X: several groups of rows, each row roughly a mix of its group's hidden directions:
X (102 x 10):
35; 1; -17; 41; -3; -29; 2; 43; 17; 5
37; -36; -18; 55; 6; 10; 1; 1; -8; 9
-7; 5; 39; -31; 36; 31; 31; 12; 1; -18
6; -35; 5; 22; 22; 4; 14; 9; -56; 23
-4; -4; -13; -8; 3; 19; 27; -54; -36; -25
5; 33; 37; -24; 13; 41; 5; 5; 10; -34
-3; 4; 14; 18; 7; 36; -14; 62; -12; -10
1; 6; -10; 8; 34; -37; 44; -6; -29; 26
26; 7; -3; 37; 4; -34; 28; 28; 37; 8
-31; -2; 34; -8; -30; 29; 7; 21; 11; -41
-38; -7; 47; -18; -14; 38; -2; 9; -21; 5
-13; 26; 37; -10; -19; 34; -10; 17; -3; -45
-15; 19; -35; 24; -41; -36; -8; -3; 19; -21
-19; -23; 27; -5; -1; -1; 0; 67; 5; -7
44; 0; -10; -21; 16; 46; 7; 8; 5; -36
25; 3; -43; -22; 40; 17; -3; -25; 27; 8
-15; 14; -2; -20; -32; 3; -34; 29; -49; -7
-37; -4; 46; -5; -10; 30; -5; 20; -31; 18
8; 6; 7; -1; -30; 38; -17; -1; -5; -59
-6; -1; 40; -20; 18; 19; 6; 55; 16; -14
-9; 5; 2; 1; -10; 34; 2; 38; 33; -49
2; -13; -21; 32; -38; 30; -35; 10; 22; -22
33; 7; -47; -3; 25; 7; 0; 0; 41; -24
24; -12; -32; 49; 8; -26; 3; 32; 8; 15
48; 11; 12; -11; 3; -16; 14; 31; 43; -17
-8; 12; -23; 9; 4; -32; 31; -36; 46; 0
7; 23; 39; -17; 9; 28; -9; 43; 26; -19
-8; 8; 38; -23; 6; 39; 11; 28; -4; -41
32; -8; -7; -15; 20; 11; -22; 15; -19; 57
1; 0; 17; -24; 10; 45; 24; -3; -21; -47
-19; 38; 54; -14; 21; 7; 2; 12; 26; 8
20; -9; 10; -11; 20; 57; -6; 39; 15; 11
48; -8; -53; 11; 0; -5; -12; -21; 9; 14
-31; -33; -8; 1; 14; -24; 34; -28; -32; 19
-63; 13; 13; -10; 7; 18; -12; -10; -34; 9
10; 19; -10; -39; 27; -11; 6; -19; 29; 45
7; -8; -13; -21; -28; 46; -33; -10; -2; -38
-47; -10; 23; 18; 6; -13; -30; 5; 2; 44
35; 5; 9; -40; 41; -28; 16; 18; -12; 10
2; 22; 33; -8; -14; 27; -20; 45; 19; -31
17; -13; -19; 20; -20; -23; -34; 45; 24; 19
25; 1; -25; 14; -3; -5; 13; 23; 63; -10
-7; -12; 51; 9; -17; 17; -6; 34; -38; 14
-60; 9; 18; -4; -29; -20; 8; -28; -8; -10
-51; 10; 30; 19; -25; 4; -4; 33; -19; -13
-26; 14; 27; -52; 6; 16; -1; 3; -40; -8
5; 3; -21; 18; 1; -12; 14; 16; 61; 33
-25; 12; 14; 45; -3; -30; 35; -4; 24; 24
19; -33; -20; -14; 48; -8; 33; -3; 2; 27
-48; 14; -3; 2; 19; -2; -11; -14; -27; 48
23; 17; 27; -60; 20; -5; 21; -6; -1; -14
34; -26; -11; 13; 36; 19; 28; -34; -7; 18
-20; -9; 39; -3; 2; 20; -6; 11; -34; 50
-51; 13; 4; 24; -31; -39; 12; -2; 17; 4
-26; -16; 27; 40; -2; -15; 19; 12; 34; -33
4; 28; 35; -23; 12; -23; 50; -11; 20; -3
-17; 0; 25; 13; -18; 31; 3; 56; 22; -17
-42; -7; 46; -2; -19; 11; 5; 6; -14; 40
-18; 13; -13; 35; 4; -46; -6; 3; -24; 40
-33; -12; 26; 14; -6; 8; 24; -2; -28; -51
3; -4; 10; 7; -31; 31; -29; 24; -33; -40
-37; -1; -4; 44; -41; 22; -4; -20; 18; -8
-7; -16; -5; 48; 0; -20; -27; 32; 22; 31
-3; 28; -21; -18; -36; -16; -46; 28; -6; 15
-2; 6; 18; -27; -32; 40; -18; -14; 22; -38
-14; 21; 1; -12; -30; 17; -1; -17; 9; -62
0; -11; 18; 5; -3; 38; 17; -20; -16; -58
35; -9; -12; -31; 40; 36; -12; -18; -16; 13
-25; -18; 4; -11; 26; -3; 43; -39; -31; 7
24; 28; -23; -26; -1; -2; -11; -21; 53; 16
30; 25; 13; -11; 3; -17; 54; -2; 27; -22
14; 21; 18; -51; 4; 10; 33; -25; -7; -28
2; 2; 20; 24; 17; -40; 4; 31; 33; 35
23; 21; -2; -11; 18; -23; 63; -14; -9; -8
49; -3; -14; -5; 32; -32; 12; 37; 2; 8
-5; 14; -5; 25; -13; -42; -29; 3; 26; 44
-9; 22; 9; -32; -23; 30; -9; -13; -16; -52
6; -2; -19; 26; -18; -39; -32; 17; 23; 38
32; 39; 17; -11; 7; 27; -21; 20; 38; -12
10; -16; 49; 16; -26; -5; -1; 29; -41; 11
18; -27; -23; 11; 15; -7; -48; 38; -8; 21
-30; -12; 42; 25; 2; -10; 6; 28; 36; -25
-2; -18; 35; -25; 39; 27; 18; -2; -34; 15
33; 8; -4; -37; -4; 46; -28; -4; -28; -2
-32; -11; -14; 33; -38; 34; -29; -14; 3; -11
1; 8; -32; 10; -8; -23; 16; -4; 63; -10
-41; 15; 17; 30; -33; 9; 23; -30; 23; -6
21; 35; 2; 12; -32; 10; -44; 21; 28; -13
14; 0; -6; 38; -14; -47; 11; 19; 21; 35
22; 27; -31; 23; -24; -15; -31; -37; 13; 15
41; -8; -13; 17; -18; -27; 18; 13; 48; -12
59; -11; -7; 19; 0; 1; 2; 40; 21; -12
36; 10; -36; 1; -3; -11; -25; 1; 26; 46
-33; -27; 39; 16; 14; 1; 21; 20; -38; -14
51; -9; -2; 17; -1; 12; 2; 48; 22; -17
21; 35; 27; -25; 24; 41; 7; -4; 19; -23
28; 0; -41; 3; -2; -12; -18; 2; -25; 52
43; 6; -28; -14; 9; 5; -25; 0; 7; 51
-34; 19; 29; -52; 7; -2; -6; 16; -27; 8
2; 8; -4; -7; -18; 30; 10; -33; -7; -60
27; 21; 9; -45; 5; 5; 39; -19; -5; -32
12; -33; -7; 44; 5; 18; 27; -20; -29; -28

the one row of each list that fits no group (the others fit one group, some only roughly):
  * Z618: -50; 26; 23; -37; -12; -9; 8; -6; -7; -28
  * Z826: -11; -22; -18; 21; 28; -23; -20; 14; -31; 44
  * Z502: 36; 21; -5; -43; 37; -24; 24; -11; 7; -3
  * Z458: -31; 22; 44; -27; -11; 10; 23; -34; 13; -7
  * Z669: -20; 0; 13; 21; 2; -13; 5; 20; 8; 68
  * Z171: -41; 13; 46; -37; 17; -2; 6; 14; 18; -6
  * Z91: 12; 15; 47; -36; 25; -22; 7; 16; 23; 21
  * Z783: -14; 7; -32; 4; -5; -48; -9; 11; -15; 47
  * Z159: 18; -21; 18; -9; 19; 43; 6; -7; -52; -8
  * Z174: 16; -1; -20; -9; 28; 6; 12; -10; 42; 52
  * Z822: -48; 7; 20; -13; -21; 19; -5; -6; -22; -45
  * Z496: 49; -3; -37; -20; 21; 1; 1; -26; 20; -24
 -> Z502
  * Z26: 38; -8; -29; -13; 12; 6; 10; -14; 57; 2
  * Z938: -14; 3; 16; 22; -3; -9; 8; 37; 17; 59
  * Z465: -25; 17; 10; 8; -46; 15; -15; -19; -28; -38
  * Z584: 16; -14; -35; -19; -10; 38; -15; -9; -34; -34
  * Z630: -49; 15; 41; -5; -10; -1; 25; -32; 8; 8
  * Z9: 17; -18; -17; 13; 8; -34; -13; 32; 25; 46
  * Z516: -28; 2; 3; -3; 13; -2; 3; -14; 7; 71
  * Z466: -18; 7; 9; -45; 11; 1; -9; 10; -51; 30
  * Z85: -61; 8; 31; -8; -17; 26; -3; 7; -13; -12
  * Z154: 47; 6; -11; -22; 34; 39; 13; 1; 14; -17
  * Z999: 11; 16; 5; -38; 16; -6; -23; 17; 24; 52
  * Z609: 35; -26; -4; 20; 18; 31; -15; 32; 27; 27
  * Z885: -27; -1; 9; 55; -20; -13; -7; 10; 35; 21
  * Z234: -49; 13; 19; 19; -4; 18; 6; 45; 17; 17
  * Z482: 13; -8; -16; 9; -44; 19; -25; 26; -9; -44
 -> Z609
  * Z353: -11; 5; 47; -26; 0; 36; -9; 12; 15; -38
  * Z252: 53; -12; -2; 2; 9; 28; -6; 36; 0; -32
  * Z803: -50; 6; 20; 11; -26; -24; -2; -12; -36; -23
  * Z29: 25; -14; -15; -19; 42; 16; 41; -32; -6; -3
  * Z574: -1; 16; -30; 44; 1; -40; 1; 29; 23; 16
  * Z573: -16; -3; 4; 6; -5; -35; 6; -24; -9; 63
  * Z942: 39; -12; -42; 19; -22; 19; -18; 16; 11; -30
  * Z430: 44; -7; -36; -26; 26; 3; 7; 6; -36; -14
  * Z316: 48; 15; -17; -8; 28; -4; -10; 7; 41; 28
  * Z560: 37; 2; -50; 31; -29; 0; -20; -11; 4; -4
  * Z672: 45; -12; -12; 1; 28; 7; -9; 5; 20; 51
  * Z429: -22; -11; -16; 44; -28; -18; 7; -29; 14; 35
 -> Z429
  * Z397: -13; -10; 39; 6; -47; 1; 19; 22; 14; -34
  * Z596: -12; -2; 4; 22; 13; -15; -12; 9; -31; 64
  * Z808: -3; 20; 44; -49; -7; 12; 6; -12; 26; -21
  * Z374: -42; 22; 40; -12; -10; 2; 28; -35; 10; 0
  * Z882: 50; 19; -26; -1; 21; 0; -12; -14; 36; 24
  * Z781: -41; 14; -14; 18; -6; -40; 6; -16; 11; 42
  * Z396: 13; 20; -27; -28; 22; -14; 22; -43; 25; 22
  * Z58: 1; 17; 21; -10; -26; 15; -35; 28; 39; -31
  * Z953: 25; -37; -7; -7; 12; 9; 4; 61; 12; -4
  * Z489: 37; -18; 16; 1; 0; 56; -19; 0; 2; -27
  * Z270: 28; 13; 8; -29; 15; 40; -35; 35; 11; -1
 -> Z270
  * Z455: -42; 3; 31; -7; 2; 42; -10; 17; -32; -15
  * Z674: 17; -15; 1; 44; -12; -7; -28; 35; 38; 14
  * Z460: -50; 4; 18; -17; 0; -13; 25; -4; -45; -19
  * Z659: 14; -54; -20; 41; 24; 7; 11; -18; -1; -1
  * Z329: 9; 4; 5; -55; -5; 34; -11; -19; -20; -32
  * Z222: 38; 20; 12; -18; 30; 18; -8; 30; 42; 6
  * Z179: -42; 26; 53; -13; 10; 10; 19; -7; -8; -8
  * Z325: -32; 11; -2; 32; -12; -39; 7; 7; 10; 47
  * Z543: -51; 5; 29; 20; 5; -22; 6; -12; 5; 41
  * Z370: -54; 15; 36; 6; -30; -10; -8; -5; -23; -11
  * Z338: -29; 2; 12; 17; -38; -9; -23; 37; -17; -34
  * Z577: 3; 2; 43; -15; 1; 39; -13; 10; 35; -34
  * Z491: -26; -3; -17; 32; -23; -46; -7; 30; -21; 15
 -> Z659
  * Z830: -21; -10; 16; 18; -19; -26; -22; 56; 17; 14
  * Z692: 39; -20; -5; 23; 21; 7; -3; 0; 44; 37
  * Z54: -36; -6; 10; 15; -47; -20; -27; 28; -17; -10
  * Z738: -30; -8; -5; 1; 26; -29; 49; -29; -21; 3
  * Z326: 36; 5; -34; 32; 5; -46; 3; 8; 17; 14
  * Z788: 46; -14; 14; 4; 2; 52; -22; 10; 20; -9
  * Z930: -36; 5; 45; -2; -19; -1; -8; 47; -2; -18
  * Z514: -31; 15; 1; 13; -6; -34; 0; -50; -8; 35
  * Z416: 19; -14; -43; 57; -10; -6; 7; 16; 10; -4
  * Z357: -22; 7; -8; -12; 3; 24; 27; -30; -12; -56
  * Z927: 45; -30; -45; 0; 23; -8; 5; 2; 12; 22
 -> Z357
  * Z237: -40; 16; -4; 31; -30; -14; 3; 22; 21; -38
  * Z864: 28; 12; -8; -45; 22; 23; -15; -15; -8; 41
  * Z283: 58; -3; -22; 24; 14; -6; -9; 35; -6; -15
  * Z643: 29; 4; -25; 17; 3; -22; -14; 7; 48; 38
  * Z846: 8; -18; 46; -9; 18; 48; 0; 14; 1; -27
  * Z709: 14; 17; -10; 13; -29; 16; 41; -17; 23; -44
  * Z922: 13; -10; 1; -26; -19; 4; 13; -36; 21; -55
  * Z216: 14; 7; 23; -17; -1; 41; -11; -10; 43; -37
  * Z664: -30; 1; 19; 9; -33; 5; -12; 22; -14; -54
  * Z331: 27; 2; -36; -4; 8; -45; -9; 22; 9; 38
  * Z741: -30; 14; 17; -7; -34; 9; -14; 16; -18; -53
  * Z388: 50; -12; -37; -1; -10; 15; -23; 24; -3; -28
 -> Z331
  * Z597: -1; 5; 35; -62; 28; 1; -6; -5; -16; 6
  * Z593: 40; 28; -33; 8; -3; -32; -21; 1; 28; 19
  * Z832: -57; -14; 37; 1; -2; -23; 14; 18; -15; 11
  * Z410: -35; 23; 22; -1; -20; 13; 8; -41; -29; -29
  * Z76: 1; -8; -3; -11; 18; -16; -7; 21; -36; 60
  * Z140: 10; 16; 5; -19; -5; -9; -40; 35; 33; 38
  * Z300: -55; 13; 24; 16; -25; -29; 3; -2; -21; 17
  * Z251: 37; -3; -25; -2; 41; 18; -8; 8; 10; 45
  * Z310: -43; 4; 27; 28; -19; -16; 1; 21; -5; 42
  * Z285: -10; 5; 34; -45; 28; 27; 25; -23; -3; -17
 -> Z593
  * Z699: -8; -9; -39; 45; -32; 23; 2; -19; -14; -21
  * Z605: 60; 2; -15; -32; 18; -5; 12; 20; -2; -24
  * Z122: 13; -6; 26; -4; 1; 46; 3; -12; 18; -52
  * Z997: -56; 17; -3; -18; 14; 31; -6; -13; -6; -33
  * Z368: -60; 11; 28; 9; -9; 2; 2; 14; -6; 37
  * Z949: 49; -13; -16; 19; 17; 11; -14; 0; 37; 34
  * Z110: 19; -3; 29; -28; 26; 18; 45; 4; 3; -34
  * Z184: 11; -19; -3; 16; -8; 37; 9; -15; -40; -46
  * Z451: -7; -5; 46; -37; 19; 38; 7; 1; -20; -22
  * Z64: -8; -8; 35; 24; -38; -23; 14; 35; 16; 25
  * Z424: 57; -9; -28; -5; 26; -1; 4; -6; 27; 25
 -> Z110
  * Z562: 14; -14; -13; -4; 41; -6; 33; -28; -15; 43
  * Z704: -40; 19; -11; -25; 7; 4; -5; -39; -12; -42
  * Z262: 1; 19; 29; -29; 10; 38; 32; 2; -2; -40
  * Z303: -25; 20; 18; 9; -37; 18; 29; -29; 26; -29
  * Z810: 45; -2; -36; -7; 7; -21; 2; -26; 12; -39
  * Z390: -44; 20; -1; -5; -8; -28; 33; -28; 15; -32
  * Z395: 22; 15; -5; 33; -23; -4; 38; 7; 42; -25
  * Z873: -18; 4; 10; 14; 21; -1; -18; 16; -41; 54
  * Z141: -60; 2; 37; -16; -23; 21; 5; 0; 1; 2
  * Z486: 20; -24; -51; 29; 4; 4; -22; 17; -31; 2
 -> Z262
  * Z418: 46; -10; -30; 6; 15; 8; 4; -31; 11; -42
  * Z762: -17; -7; 18; -43; 13; 58; -4; -14; -2; -6
  * Z689: -29; 10; 52; -33; 17; -17; -10; -2; 9; 28
  * Z436: 17; 9; 16; -40; 14; 47; 4; -27; 9; -28
  * Z238: -43; 8; 16; 23; -5; -17; -1; 15; -13; 53
  * Z985: 39; 17; -7; -14; 45; 12; 7; -16; 31; 28
  * Z871: -50; 3; 32; 21; -31; -6; 10; 30; 12; 6
  * Z743: -13; 9; -1; 41; -22; -41; 9; 29; 24; 26
  * Z31: 36; 14; -18; -6; -23; 34; -27; -9; 30; -32
  * Z712: -45; -8; -1; 53; -7; -14; -4; -5; 1; 34
  * Z284: -3; -17; 33; 27; 14; -16; -12; 41; 37; 23
  * Z81: 33; 11; -4; -18; 21; 7; 1; -20; 58; 21
  * Z372: 7; -4; -8; 27; 9; -35; 0; 13; 47; 40
 -> Z418
  * Z774: -45; 0; 22; -2; -11; -5; 16; 7; -44; -37
  * Z604: 7; -13; -31; 62; -8; -16; -1; 23; 13; 13
  * Z60: 6; 9; -21; 21; -25; -43; 15; -9; 38; -32
  * Z202: 9; 13; -49; -6; 29; -28; -6; -41; 4; 11
  * Z677: -40; 9; 53; -29; 9; -7; -9; -12; 8; 23
  * Z10: 39; 9; 3; -26; 22; 28; -9; -14; 46; 18
  * Z479: 31; -13; 11; -7; 16; 55; 5; -26; 0; -31
  * Z16: 32; -2; 17; -23; 15; 24; -37; 33; 16; 29
  * Z557: 3; -14; -45; 24; -29; -19; -9; -39; -24; 4
  * Z714: 2; 24; -1; -30; -30; -1; -19; -16; -31; -47
  * Z27: -50; 2; 20; 42; -15; -8; 2; -12; 19; 27
  * Z415: -34; 13; -3; 6; -26; -20; 0; -19; -12; -58
  * Z258: -50; 9; 0; -38; 0; 26; -3; -34; 11; -16
  * Z875: 52; 7; -14; 11; 13; -26; 24; 31; 26; -10
 -> Z714
  * Z21: 1; -17; -22; 3; 13; 6; 27; -34; -58; 5
  * Z683: 46; -9; -42; 12; 15; 7; 7; -35; 1; 25
  * Z152: -8; 15; 23; -58; 10; 33; -3; -12; -24; -10
  * Z517: 11; -3; -36; 3; 18; -25; 18; -19; -18; 53
  * Z445: 39; -9; -17; -31; 3; 9; 4; -25; 18; -48
  * Z971: 14; -2; -9; 17; 15; -12; 3; 10; 25; 68
  * Z392: 40; 10; -36; -21; 13; 14; 4; -41; 11; 25
  * Z358: 55; -11; -23; -23; 32; 24; -1; -10; 18; 5
  * Z192: 5; -3; 21; 38; -29; -16; 10; 51; 24; 2
  * Z681: -11; 40; 41; 1; -21; 22; -23; 19; 19; -25
  * Z804: 48; 10; -14; 36; -15; -10; 7; 24; 38; -4
  * Z190: -63; 7; 23; -14; -10; 30; -4; -2; -10; -22
  * Z404: -43; 27; 44; -8; -10; 15; 9; -18; -19; -25
  * Z328: 41; 14; 5; -23; 31; 41; 7; 14; 25; -17
 -> Z804
  * Z758: 34; 0; -34; -8; 22; 13; 19; -53; -10; -3
  * Z20: 34; -16; -25; -11; 44; 2; 27; -25; 9; 25
  * Z944: -30; 5; 10; -35; -7; 24; -6; -31; -11; -47
  * Z870: 12; 19; 22; -41; 46; 16; 18; -20; -10; 19
  * Z439: -62; -3; 14; 32; -15; 2; -9; -19; 1; 23
  * Z663: 33; -6; 2; 28; -12; -21; 13; 37; 42; 20
  * Z981: -27; -10; 6; 30; 21; -33; -9; 16; -5; 51
  * Z438: -21; -12; -13; -20; -18; 43; -24; -30; -30; -21
  * Z807: -34; -4; 28; -31; -22; 16; 5; -30; -15; -37
  * Z815: -48; 15; 25; 15; -43; -13; -15; -6; -20; -11
  * Z829: 61; -22; 12; -4; 7; 28; 3; 31; 6; 0
  * Z82: -18; 4; 25; -6; -28; 9; -30; 42; -34; -23
 -> Z870
